Some points, one per row:
[  7 -72 -39   6  55 -16  15  -9  12  10 -20  93 -16  -9 -10 -35 -13  14
  76   8  -5   6  23   9  -1   3 -13   2   9  -3   7 -16]
[-26 -21 -21  20 -24  26  37 -48  32   5   7  38 -22  23 -33 -22   2 -29
 -48 -23  23   1   5  19   3  52  25   6  11   5 -34  19]
[  9  39  48 -39 -12  25 -27  24  33 -68   1 -43 -52  -9  19  21   0  70
   4 -24 -40   5  29  22  32  -5  10  42  -6 -21 -17 -19]
[ 16 -35  35 -44  13  23 -47  -5  15  -8  -6  68 -59  -7   8 -13   0  40
  75  -1  -2   4 -20 -19  36  27 -19   4 -18 -21   1   7]
[ 17 -34 -41  17  55 -51 -13  14 -69 -35  -2  65  56  -3 -32   0  -8  -9
  31 -17  -6   7  64   8   5  26 -12   4   4 -14   9   3]
[ 25  22  50 -37  -7  17 -21   6  24 -42  -5   6 -51  -9  15 -20  29  45
  66 -22 -28   8  34 -15  31   2 -16  10 -28 -26   9 -13]
[ 14   3 -16  -7  52  48  12 -17  27 -47   3 -10 -25 -21   5 -19 -23  71
 -21   3  -4   2 -14  -3 -30 -31  -1   9   7   8 -17  21]
[-43  22 -21  16 -19  -2  21  13 -27  21   3 -42  67  -6   0  31  -9  -8
 -45  13 -15   5 -23 -26  27 -13  32 -40  10  -1  20  19]
[ 26 -46  -1  18   3 -46 -39 -15 -11 -11   7 107 -63   1 -33  40 -15  -5
  92  16  -1   7 -16  -5  -8 -17   2   9  11 -16 -10   4]
[ 26  30  57 -54  -7   0  23  21  15 -23 -15 -22 -43   0   5 -30  22  34
  28 -37 -29  16  22  16  13   2 -17  24 -33   0  13 -10]
[ 23  33  42 -28 -16  12 -55  11  20 -74  -8 -12 -33  -2   6  24   9  63
  36 -22 -35  -5  53 -10  55   3  16  30 -12 -41 -11 -15]
[  6  33  49 -29 -34  39   9  25  39 -14 -14 -43 -53   2  32 -40   5   4
 -12 -22 -17  10  24   5 -15  29  -3  40 -22  18  12 -30]
[-39  29  21  12 -16   9  27  17  19   9   6 -43  57   6   2  37  26 -34
 -63   5  -8 -27 -14   3  -8 -12  -9 -35   7  11   5   2]
[ 26 -23  19 -34  27  27   3  -2   7 -35   2  30 -68  -6   9 -42   5  22
  89 -13   2  -6 -13   3  -7 -10 -24  25  -9   7   0   3]
[-28  18 -24  16  -1  18  25 -78  28 -18   0 -41  52   7  -4 -44  -6 -24
 -58 -13   7  13 -23  17  67 113  30   0   6 -16 -10  12]
[-36  29   9   3 -20  47  39  -3  42  -3  17 -49  25  -8  -3 -35  -4   0
 -70 -26 -18  18  -6  15  -2  37  10  -9   4   5   9   9]
[ 25  -4  45 -19 -22  32 -48  10  29   8  -7   7 -68   6  11   2   1  -5
  50  -1  12   7  21 -11   0 -13 -28  -7 -15 -11   5 -15]
[ 19 -22   4 -16  26  15 -37  12  17  -4  -6  73 -54  -4 -61 -19 -16  12
  98   8  12  14  -4  -7 -17 -14 -19  58   8 -12 -19 -12]
[ 19   0  47 -34 -25  37   7  26  37   3 -20 -11 -59  21  17 -26   5 -31
  30 -10  10  12  13  19 -11  -8 -28  16 -15   2   3 -31]
[-38  35 -20  16   5 -12   6  22  -8  25   7 -41  85  -9  10  19  18 -13
 -52  11 -13 -22 -10 -16  18 -31  15 -36   9   3   9  10]
[-21  20 -38   0  23 -56  29 -78  13  10 -33 -40  46 -15  17  -4   9  35
 -48  11  -1  10 -24   1  72  30  64 -21 -10  -3  13   9]
[ 22 -27  -5   0  -4  16  13  -6  26   9  10  28 -24   4  14 -46  -6 -33
  45   7  20   7 -34  -2 -33  -8 -33   4   0  12 -11   9]
[-26  15  20   6 -17  29 -21  21  15  17  13 -33 -45  -5  12  40 -10  21
 -45  -3  -8   9  -8  -4 -31 -35   3 -11   3  10  11   9]
[ 18 -17  -6 -19 -15  44  41 -42  25 -18   8  38 -41  25  12 -37 -23 -24
  -7 -22  18 -11   4   3 -20  52  -7  35 -10  15 -15   5]
[  2 -12  27  -4 -32  44  18  18  32  18  -5   2 -35  26  -2  -5   3 -38
 -10 -12  14   8  15  18 -19  -9 -28 -28 -15   7   6  -9]
[ 20 -24  32 -16 -21  18 -72  -6 -19   2  -9  68 -60  -7   8  39 -13  18
  53   2   8   4   6  -4  46  37 -21   1 -17 -30  -6   0]
[-15   7 -27  20  28 -45  -6 -25  18  31   6 -58  60 -17  -6 -18  28  21
 -47  18  -5   1 -32  -1  23 -20  33 -44  -1   2  18  15]
[-21  22  27 -12   2  51  27  10  28 -29  17 -50   1 -11   5 -31   5  24
 -50 -25 -34  17   1  13 -19 -11   1  -9  13   8   5  19]
[ 33 -25 -34  10  18 -23 -25 -41  11   1   8  20 -34 -20 -19 -18 -17  21
  49  20  17   7 -26   2 -38 -19  19  24   0   9  -1  17]
[  8  16  41  -1 -29   0 -83  19 -26  11   2 -37 -67 -15   7  53   8  29
   8  13   5   8  13 -11  -2 -13  11  -1   0 -21  13 -12]
[ 10   6  13  10 -24  28  -9   0  26 -15  18 -33 -78 -15  21   2 -13  31
   2   3  10   4 -14  11 -48 -36   9   1   7   5 -10  11]
[ 27 -32 -16  12 -12  -6 -56  23 -72  23 -10  62 -45   8 -12  38 -18 -30
  47  10   8  -1  -3  24  -4   9 -34  36   6   4  -2  -3]
[-29  30  17  14 -17   8  32 -61  18 -17  -1 -40  -9  23 -36  -4  -3 -34
 -36 -41  -3   9  64  11  26  98  41 -20   3   7 -15  -7]
[-38  26 -50  13 -16 -21  32 -77 -22  10   4 -38  25   2  17   2  12 -23
 -52  10  19  11 -10   1  34  40  57  29   9  -5 -32  15]
[-43  33  -9  10 -18   0  27  24   0  25   4 -50  87   1  18  53 -16 -29
 -51   7  -4 -18 -27  17   0  -9   7 -10   6   1 -10   4]
[  4 -10 -25   2  72  31  33  14  26   8 -18  21  33 -16  -5 -46   0  49
 -27   8 -26   8 -14  -5 -10 -27 -18 -38   9  -2  16  -5]
[-11  39  36  -4 -13  25 -70  -2 -36 -13   5 -30 -62  -7  -2  60 -13  78
 -21   2 -30  10   9 -12  33  44  16  10  -7 -30 -14   9]
[ 29 -38  -9  16   1 -14 -16 -28  31   8  14  19 -67 -10 -12 -23 -20  -5
  51  21  24  13 -36  -3 -32  -8   5  14   8   6  -2   2]
[-33  30   1  11 -22 -21  28  10  -3  16   4 -60  84   8  12  43   4 -46
 -57  12  10 -20 -15   7   7 -20  -4 -23  13   6   3   5]
[  6  19  17   5 -30  42  23  19  38   5  -7 -52  43  19  19 -21  -1 -48
 -26   9  19   1  -5 -18 -29 -15 -35  13  15  16 -19 -35]
[-34  26 -14   8 -22 -45  23  11 -32  20   0  -5 104   6   8  63   0 -19
 -38   9  -4 -40   3  -6  38  -2  40  13 -25   4 -20 -13]
[ 28 -38  -8   1  -4  15  11  -7  23   7   5  55 -71   4  16 -34 -23 -21
  25   6  18   7 -15  13 -21 -15 -12 -11   3   4  -1   9]
[ 22 -67 -33  10  37 -25  22  -6   7   3  -8 108  -3   6  -3 -26  -3 -34
  58   7   1  11 -10   3  -9 -10 -23 -22   4  -6   4   6]
[ 14   2  45  -9 -13  27 -29  25  28  -9  14 -28 -71 -14  19  10   7  24
  -2  -8   0   4   5  -4 -14 -29 -16 -18   9 -16   1   4]
[ 21 -43   8  -9 -12  26  37   0   8  -3  -4  77 -31  33 -15 -34  -4 -33
  22 -29   9  10   6   9 -12   8 -21 -25  -9   6  -4  10]
[-40  17 -14  17 -12   2  39 -35  33  19  -3 -48  18  -8   1 -25  22  10
 -51  -7 -24   9  -2 -29  44  43  42 -48   5  -3  19  20]
[-26  29 -25   6 -13 -19  32  10  -9   9   5   4  96  -2  -2  12  -3 -33
  15   9 -32 -26 -20  -7  83   3  33 -49   3 -31   4  16]
Here are 24 more points, each followed by its number:
[-29  31   5   5 -29 -58  18   4   7  10   9 -47  62   2   4  33  50 -20
 -44  14  -2 -33 -18  -2  28  -6  18 -43   3   8  10  -3] 0
[ 26 -28  -8  13  36 -59 -20  15 -27  16   2  47  37  -6 -38  41   2  -8
  47 -11  10 -21   8  -1 -20   8 -17 -16 -18   4  -2   7] 1
[ 23 -69 -37 -12  50  18  27  -2  26   3  -6  87 -31  -3   6 -27 -13   7
  30   6   4   1 -21   4 -17  -6 -18  -4   6  -6   4  -2] 2
[-45  34  19  12 -26  11  20  14  25  37   4 -40  59   5   7  10  14 -32
 -58  -2 -18  -9  -5  -5  -4   6   0 -33   2   4  15   6] 3
[ 28  27  47 -58  -1   1  17  20  -4 -38  -7 -19 -46  -3  13 -30  30  36
  45 -27 -29  14  22  15  27  -1 -25  18 -27   0   7 -12] 4
[ 30   3  45 -23 -18  45  -4   1  21 -28  -6  -1 -63  -2   0 -38  16 -19
  70  12  17   6 -13  10 -26  -5 -31  36   7  -3  -7 -33] 5
[ 11  -2 -10   3   4  17 -60  23 -25  11   7 -40 -38 -18   7  19 -26  48
 -19  14  13   7 -15  -1 -32 -31   8  47  13  14 -24   4] 6
[-39  23 -15  23 -15  18  23  20 -11  25   6 -53  34   3  -3  -7  -8 -21
 -43   1   6  13 -15 -10  13  -4   8 -37  -3   0  16  21] 7
[-27  27   0  12   7  31 -32  17 -39  20  10 -40 -16  -4  13  10  -2  59
 -50   3 -27  15  -8 -70  -8  13  24 -16 -11  11  11  11] 8
[ 14 -27 -26   5   4   5 -14  13   5  33   6  32 -24   3  13 -32 -16 -20
  11   9  23   5 -22   8 -26 -24 -21  -8   7   7   6  11] 9
[ 27 -41 -11  13  26 -36 -52   7 -25  12   2  84 -51  -8 -28  17  -8  -3
  75   4   7   5  -7  12 -25 -10 -10   1   6  -7   7   5] 10
[ 26 -52   1  -7  16   4 -42  15 -17  14 -10  73 -51  -4   2   1 -10 -24
  76  13  15   9 -28  -1  -7   6 -30   4  -6  -3   5   4] 11
[ 20  -2   2  16   9 -28 -28  23  -7  19   5 -44  25  -4 -46 -13  50 -13
  47  16  13  -6 -30 -29 -23 -36 -18 -24  11  10   8  -1] 12
[-20  27  33   3 -16  34  33   4  21  -4  13 -72  25  -4  24 -40  45 -16
 -41 -13 -32   2   2  -2  -7  22  -6 -35   6  12  10  -6] 13
[ 25 -33  12 -21   4  31  34  -1  20   0   4  26 -58   8  11 -41  -8 -15
  26 -29   7   3  -6  13 -22  13 -25   6 -12   7  11   7] 14
[ -6   3 -14  11 -14 -60  16   8 -12  24  13 -20  40   0   3  22   2 -36
 -20  18  20 -12  -9  14  -8 -17  -7 -43   2  16   9  14] 15
[-12   4   0   8   7  21 -34  10 -11  19  10 -36   6 -11  21 -16  15  23
   0  16   4   4  -8 -74 -13  -4 -19 -29  -1  15  17  12] 16
[-27  37 -45   9  19 -36  30 -88 -51  11 -50 -30  43   2  -2  20  -1  79
   2   8 -12   1 -16   7  92  45  47  -1   5 -23   6  -9] 17
[  5   2 -52  10  37 -79  -5 -41 -17  20  -6  -8  58 -11 -28 -17  18  14
  -3   1  17  11   8 -15  52 -27  31 -21 -11  -2  14  17] 18
[  0  16 -11  20  24 -21 -66  12 -59  18  12 -51   9 -15 -29   3  23  45
   2  10  -1   2  -9 -46 -16  -9  16 -15  -2  18  15  15] 19
[ 15 -27  31 -39  23  22 -44   0  34 -31  -9  79 -64 -11   1 -19  -5  50
  85   5   0  -7 -20  -9  27  -3 -19  28  -9 -18  -5  -1] 20
[-12 -10   7  15 -47  11  26  14  10  14  13  -6 -22  25  18  21  -8 -48
 -30   2  25  15   1  22 -33 -11 -16 -10   3   4 -19 -11] 21
[ 17 -28 -52  11  64 -26  -8 -51  11  10  -6 -16   6 -14 -14 -52  -1  48
  10  11   7   6  -5 -11  11  -6  34  -9   3  -1  16   7] 22
[ 29   9  24   0 -15  -2 -87  13 -25  22 -13  17 -61 -10 -52  25  -4  13
  79  16  18   8 -14  -7  13  -7 -14  35   3 -13  11 -26] 23
Which three of these numbered points are nearest to each point below, ignoring the 2 directions in which the first points spread most? Their numbers follow each, nearest first.
[ 21 -29 -46  14  44 -41  23 -82   4   7 -11  38  -8 -16  12 -38 -26  19
  -8  14  21  -2 -13  18  17  10  27  12  -1  -3   4  13] > 22 2 20
[ -2  30  23   4 -28  28 -21  32   3  17 -17 -53 -35  11  15  41 -14 -34
 -31  19  28   6  -2  23 -35 -31  -3  44  13   1 -21 -46] > 21 9 11
[ 21   8   6 -29  -1  35 -15  19  17   6  -5 -10 -70  -7  25 -41 -22  20
  14  -1  14  10 -15   4 -28 -15 -21  55  -4   9  -3   3] > 9 14 7
[ 13  27  36 -29 -12  38 -25 -13  33 -49   6 -36 -71 -10   8 -34   1  69
   6 -16 -25 -10  27 -15 -14  16  30  31  -5   6  15  -6] > 22 20 2
[ 16  -6  43 -34  -9  29  10  22  37  -3   3  -8 -34  -4  11 -49  17   8
  18 -15  -4  13  -1  -6 -17 -14 -27 -11 -11  14  12  -4] > 13 14 3
[ -3 -13  42   8 -22  28  23  11  17  20 -13  22 -35  42  -1  29  -2 -43
 -13  -7  15   0  18  20 -11 -20 -27 -35 -13  -4 -10 -20] > 21 3 7
[-23  -8 -42  11  25 -61  33 -43 -58  15   2 -14  61  -3   3 -13 -13 -25
 -46  11   8  15  21  15  69   8  42   9   3 -28  10  13] > 18 4 10
[-38  39 -32   9  -8   6 -13   6 -59  26  -4 -27  23 -11  11  16  -1  55
 -29   9 -22  13 -26 -68  23  -1  63  -4   8 -18  14  14] > 8 19 16
[ 19 -59 -34 -10  55  14  15   1  18   4 -13  99 -26 -11   7 -34  -9  21
  53   6   4   2  -6  -8 -14   0 -17  -7  -1  -2   3 -13] > 2 20 14
[ 18  37  59 -53 -19  16  12  25  16 -23 -21 -40 -45   3  25 -33  39  21
  25 -23 -35  15  24  12   3  11 -18  27 -17   5  10 -31] > 4 13 5
[ 17 -61 -33 -11  52  24  25  -6  10   6 -13 103 -36  -7   6 -34  -7  14
  52   5   7 -11  -2   4  -6  -1 -17   4   5  -9   1 -16] > 2 14 20
[ 22  -6  -2  20  -1 -51 -17  15 -52  11  -4  18  50  22 -42  70  -2 -36
  32  -5   6 -43  15  13 -16  24 -17   0  -7  11  -8  -8] > 1 10 15
[ 27 -24  28 -18 -16  39   6   8  24 -18 -21  42 -58  20  -4 -42   0 -50
  87   5  17  10   2  14  -2  11 -28  37  -3 -12  -5 -38] > 5 14 13
[ 10 -12 -12   1  -1  14   7   7  27   8  16 -34 -25 -11  15 -41 -16   6
  -9  14  13   9 -26  13 -36 -35 -15   8  10  14  16   8] > 9 7 2
[ 28  18  40  -8 -16   2 -79  13 -39  -5 -28  18 -55 -13 -35  48  -9  18
  81  16   9  11 -11   5  53  10  -4  44   5 -45  -9 -33] > 23 10 11
[  8  21  11   4 -28  14  23  23  35  -4  12 -45  22  20  21   2 -13 -38
 -25  11  25   8 -21  -5 -31 -36 -32  -5   8   9 -22 -16] > 21 9 5
[-20  38   6  22 -22 -11 -24  27  10  32  10 -68  67  -6 -14  -2  39 -10
 -47  20  -3 -16 -23 -30 -12 -10   4 -25   7  12  19  -9] > 12 3 16
[ 27  -3  -3 -20  20  36  22 -41  14 -41  13  -5 -50 -14 -11 -56 -14  16
  54   6  18   1 -23  -4 -25  -4  -8  56   8  13  -9   2] > 5 14 2
[ -7  19   1  -5   7  28 -43  15   4   7   8 -52 -37 -14  13  25 -17  78
 -54   2 -10   8 -27 -11 -20 -26   9   8   6  15  -7  18] > 6 8 10
[ 34  13  55 -47 -13   0   4  23  22 -43 -13  -2 -72   2  12 -35  -6  33
  57 -24  -7  -6   5  21  17  11 -14  56 -18  -1  -1 -19] > 4 14 5
[ -7  -7 -44  15  34  -6  18 -22  17  40   1 -26   9 -16  27 -41  -7  32
 -39  11   2  14 -33 -23   9 -16  21 -36   6   2  14  14] > 22 2 9
[ 19  18 -11  18  16 -26 -36  32 -29  10 -12 -40  59  -3 -77  -8  25 -18
  37  -9  17 -14  20  14 -23 -19 -21  19   4  10  18  -8] > 12 1 23
[ 20  14  10 -19  13  33 -70  -4 -27  21  -5 -20 -59 -10  -9 -22   7  43
  54  15   3  15 -16 -65  -6  -5 -15  20 -10  10  13  10] > 16 19 8
[-35  25  24  10 -42 -36  25 -12  21  13   6 -40  76  23  19  35  29 -43
 -54  15   8 -22 -15   1  17  18   0 -33  -2   6  -6 -20] > 0 3 15
[  4 -11  30  -3 -35  20 -48  20  -8  38   0  -8 -41   6  28  31 -15 -25
  -1  12  18  14 -15  22 -11   2 -25 -13  -6  -6   1  -5] > 11 9 21
[ -13   19  -34   15    2  -23  -57   17 -109   17    3  -14  -12  -14
   -2   40   -4   25  -57   10   12   10    1    1  -14   -3   35   42
    7   11   -8   11] > 6 10 19
[ 10  -6 -29  15  26 -68   7 -69  15  29   2 -25  52 -11 -26 -21  14  -7
  11   2  21   5 -23   4  23  14  28 -35 -15   6  13  18] > 18 22 10
[ 20 -16  20 -28  16  29  19  12  23  -7   4  14 -41   2   7 -40  30  14
  33 -17 -15  12 -10  -6 -21 -17 -31 -21 -21  11  12   9] > 13 14 2
[ 16 -55 -26 -15  58  18  25 -12  19  -8 -17  99 -28  -9   3 -29 -10  37
  56   1   4 -11 -16   7 -18  -4 -20  -7   4   6   4 -11] > 2 20 14
Now 24 new points, numbered from 0 again:
[  8 -25 -31  -5  23  25  11  14  11  15   8   6  10  -6  16 -35 -29  -6
  -6  13  21  10  -7   5 -33 -20 -26  18   7   9 -20   8] 0
[ 27   1  32  -2 -27  36 -39  24  16  19 -22 -19 -54   8 -11 -21  10 -22
  57  18  14  11 -12  -8 -14 -14 -27  10 -14   1  24 -26] 1
[  0  13 -21  26 -17 -41  10  29 -56  25 -16 -12  75  44 -36  39 -16 -47
 -27  14   3 -16  33 -23  -1 -18 -19  50   0  13 -10 -15] 2
[ 19 -66 -28  -3  56  15  31 -19  13   4 -21  99 -33  -3   8 -31 -13   8
  65  10   5  -8 -12  11  -5 -10 -13 -10   1  -1  -1 -11] 3
[-29  28  39  11 -40  16 -17  29  -3  22 -14 -41  51  10   5  62   5 -28
 -34  26   5 -21 -13  10 -29 -17   2  31   6  13 -20 -45] 4
[ 26 -27  17 -30  39  17   4 -13   2 -47  -3  63 -69  -6  15 -38   9  60
  66 -18 -12 -25 -13  -2  -5  -6  -7  22  -4  -3   6   9] 5
[ 27   6  21 -27   0  49   0  10  30 -13  -4 -25 -54 -12   2 -52  -2  -3
  73  -2  12   9 -16  10 -37  -7 -19  31   4   6   1 -18] 6
[ 33 -35   3   4 -23   5 -11  13  10  25 -10  18 -58  19 -20 -39 -14 -43
  66  16  12  14 -26  13 -27  -6 -18  45  -3   8   9 -14] 7
[ -3  29  46 -15  -4  25 -35   8  14 -58  -3 -15 -46   1 -35  55   1  72
  -6 -26 -47   8  41  -4  29  34  20  -6  -3 -36 -15  13] 8
[-26  32  30 -10 -27  49  21  32  40  -3  -3 -62  30   0  27   3 -16  -6
 -66  -2  -5  18 -13  10 -26 -36 -13  54  11  13 -23 -21] 9
[-30  25  24  11 -30  23  36   1  28   8   5 -30 -20  21 -21  -6   9 -30
 -50 -32  -4  16  48   0  -8  36   5 -28 -17   8  15  -5] 10
[ -2  37  45 -12 -21  28 -70  -2  -6  -9   4 -44 -63 -16  17  68  -3  59
 -24   7 -17  10   7  -6  18  27   0   1  -1 -28  -8  -3] 11
[ 15 -43 -26   7  16  14  15  17   2   9   2  37  18   9  13 -27 -17 -38
  -3  12  19   8 -19   8 -19 -24 -35 -17  13   2  -3   9] 12
[ 18 -72 -51  13  52   1  30 -37   4   9  -9 114   4   5  11 -38  -6 -22
  -5   8   2   5   2  10  22  -7  -4  -9  10 -14  -2 -10] 13
[ 22  35  40 -35  -7  25 -29 -21  22 -75   3 -28 -51   0  17 -16   3  79
  27 -26 -30 -19  32   2  -3   6  28  48  -2 -17  -1  -7] 14
[-19  38 -16  23  17 -25 -57 -11 -85 -21  10 -27  68  -7 -20  36  11  19
 -30   6   6  -9  22 -51 -14  12   9  -9  13  13  19  16] 15
[ 23  17   6   6 -12   7 -70   5 -25 -20   5 -22 -76 -16   0  37 -23  28
  -2  14  25  -1 -28  13 -24 -26  22  63  11   5 -28   1] 16
[ 24 -37 -47  14  19 -12  -4   1  -3  21  10  61 -20  -3   8 -26 -25 -18
  16  12  11   3 -11  -7 -26 -23 -16  20  15   8 -13  16] 17
[-16   3  10  17 -31 -12   7  10  15  32  12 -29   6  10   8 -20  35 -31
 -27  -7   2   6  14 -13 -13  13  -8 -56  -3  12  17   1] 18
[ 25 -58 -17   9  20 -42   5 -29   9  21   3 108 -23  14 -22 -15 -10 -30
  94   7  -7   8 -14  -6 -25  -2 -18  19  -1   8 -10   0] 19
[-35  20  10  13 -21 -11  33 -54  30   9  -5 -56   9  -6   4 -12  31  -3
 -57 -18 -12  11  41 -21  30  55  33 -52  11   5  15   8] 20
[-36  25   7   8 -20   4  23  18   5  28   6 -40  51  19   1  17  10 -50
 -60   8  -2  -7 -16   9   3  -8  -9 -51  14   6  12   5] 21
[-24  38  38   1 -31  27 -28  12  26 -45   3 -30 -33  -6  -8  40   7  76
 -39 -19 -48   9  36  -6   0 -12  44  13   0 -16  -5  -1] 22
[ 25  35  44 -27 -22  29 -60  12  24 -53 -30 -23 -59  -2  -1  22  10  35
  62   3 -13   7  35   9  54 -12   2  46  -2 -45 -10 -43] 23
The same question for these:
[ -5  12  23  19 -32 -65   9   7 -15  27  13 -41  29  21   2  65  -3 -37
 -26  14  21 -10 -10   6 -20 -22  19 -16   1   7 -18 -25] > 4 21 19
[ 21   4  43 -18 -39  36 -28  23  13 -14   0 -24 -86 -12  15  26 -15  27
   7   2  14  14   6   6 -11 -37  -6  32  10 -14 -15 -15] > 17 12 21
[ 18  20  41  -3 -28   8 -80  19 -18 -12  -1 -15 -63 -17  13  52 -17  40
  26  14  10   6 -12   7  24  11  -6  23   7 -41 -10 -20] > 11 16 23
[ 13  -9 -27  18  42 -37 -33 -13 -79 -48   0  24  61   5 -36  13   6  -5
  34 -23  12 -15  62 -14  -8  39 -16  -3  11   2  12  10] > 15 8 14
[ -4  28 -16  16   7 -60 -49  16 -99  -3   3 -16  47  -2 -49  61  -2   8
 -10 -20  13 -20  16   2  -7  34  28  21   2   6  11   8] > 15 11 2
[ 18  34  49 -31 -29  21 -45  19  29 -54 -17 -30 -51  -3  16   6  14  49
  43 -15 -25  14  54 -15  36 -10   8  42 -14 -34   2 -36] > 23 14 19
[ 20 -72 -46  10  41 -17  22   1 -18   6  -1 113   5   9   9 -26  -3 -37
  26  15 -17   9  20   4  -2  -3 -22   1  10 -16  -2  -4] > 13 12 3
[  0  30  45 -15 -22  27 -62  15  18 -51 -23 -23 -51  -3  16  52  12  43
  -4  -9 -28  15  61  -2  50   4  21  41  -8 -39  -7 -46] > 23 22 8
[-35  22 -38   0  22 -55  29 -26   5   8 -13 -36  98  -2   3   1  19 -13
 -48  17   1  -9  -4  10  75   7  35 -29 -15 -19  14  16] > 23 14 19
[-15 -10 -36  -2  10 -69  28 -18 -76  -6   6  35  84  24   0  45   6 -22
 -32  -4 -19  -7  58  -9  56  10  27  15 -26 -15 -17  15] > 8 22 23
[ 33  -9  30 -10  -7  46  26 -13  34 -15   2 -17 -33  -5   6 -59  17 -19
  57   4   4   8 -13  -2 -31   6 -32  -3  -1   4   0 -12] > 6 1 7
[-34  25  14  17 -29  27  28  27  15  18   2 -35  26   0 -47  19  15  -4
 -28 -29 -40  10  26 -17  -1   5  11 -28 -10   6  20  14] > 10 19 21
[-21  36  28   0 -37  29 -43  18 -54  26 -34 -33 -18   9  16  64 -13  -9
 -41  22  21   6  -4  19  -4 -21  17  64  10   2 -32 -37] > 4 16 2
[-29  18  24  15 -29   3  36  13  34  15  -1 -57  71  21   5  15  36 -38
 -46  -3 -14 -26  -3  14   3  -8 -13 -43  14   4  11 -19] > 21 18 12
[ 29 -17 -12 -27  34  36   6  16  22 -26   2  27 -43 -11  10 -27 -21  22
  45   8  13  -2 -20  -7 -20 -23 -23  37   1   7 -36   7] > 0 17 3
[ -2  35   6  28 -35 -26 -72  31 -94  24 -10 -27 -28   8 -14  72 -16 -10
  -7   6  16   9   6  18  -5 -10  23  38  13  -3 -15 -22] > 16 2 11
[ -6  15  17  -1 -31  33 -28  27  12  34   1 -49 -26 -10  11 -10 -11 -12
  -8  16  21   9 -11   1 -23 -40  -4   0   0   9  19  -5] > 1 7 21
[ 28  -6   0   4   8   5 -68  20 -23  26  -6   4 -40 -11 -54  19  -9  15
  70   4  20   5 -16  13 -15 -13 -30  38   3   1   4 -13] > 1 16 11
[ 14  -6   6  -4 -21  41   8  -2  44 -16  13   2 -37 -11  19 -26 -24   5
 -10   7  23   0 -20  -2 -41 -10 -18  18   6  18 -10   3] > 0 17 12
[ 13   5  -7 -22   6  39 -28  17   1 -15   9 -14 -72 -17   7 -22 -17  63
   8  -5   3 -14 -18   3 -11 -26  11  51  -3   8   0  17] > 17 0 5
[ -6  25 -17  14   8 -31  15  17 -21  29   2 -37  91  15 -30  44 -19 -35
 -30   6  15 -12  23 -33 -12  -4   1  61 -30  15 -41 -12] > 2 4 19
[-18  10  32  21 -21   9   5  17  29  21   6 -36  -1   8   5   4  53 -24
 -15 -16 -26   4  36 -27 -13 -10 -12 -50  -8   3   6  -1] > 18 21 10
[ 28 -31  -1 -25  20  31  21 -29  16 -46   0  68 -53  -7   6 -28  -7  38
  47 -24   6 -35  -6   5 -15  22  -1  25  -9   9   3  10] > 5 3 14
[  3  23  10  23 -26 -24 -82  22 -75  25  -2 -10 -53  -1  -7  58 -18  16
   7  16  23   8 -11  -3 -17 -12  13  22   7  -6   3 -10] > 16 11 15
[ 14 -63 -37  -4  50  11  12  -4  17   5 -24  98 -36  -4   8 -27 -10  29
  67  10   4  -7   6  -5  -5  -6 -11  -6  11  -2   4 -29] > 3 13 5
[ 34 -18   8   1  -3 -14 -54  -1   5  16   5   5 -76  -7 -35   8 -11   7
  72  20  19  13 -20  15 -15 -33 -16  22   7  -6   3  -2] > 1 7 19
[ -4  -4   8  16 -16  14  -4   4  36  33   7 -32 -13 -11  15 -34  26   0
 -20   1 -10  16   4 -47 -15 -11  -7 -42  -3  10  18  17] > 18 17 12
[ 27 -29 -29  21  30 -60  -8  14 -63  10   1  82  34  12 -32  47 -11 -26
  37 -15 -20  -7  40 -24 -17  22 -14  25 -13   3 -18   8] > 2 15 8
[ 24 -70 -43   5  46 -30  31  -7  -2   4  -2 106  15   6   6 -30  -4 -26
  28  14 -15   9  21 -10  -2 -13 -22   3   4  -9  -7   2] > 13 3 17
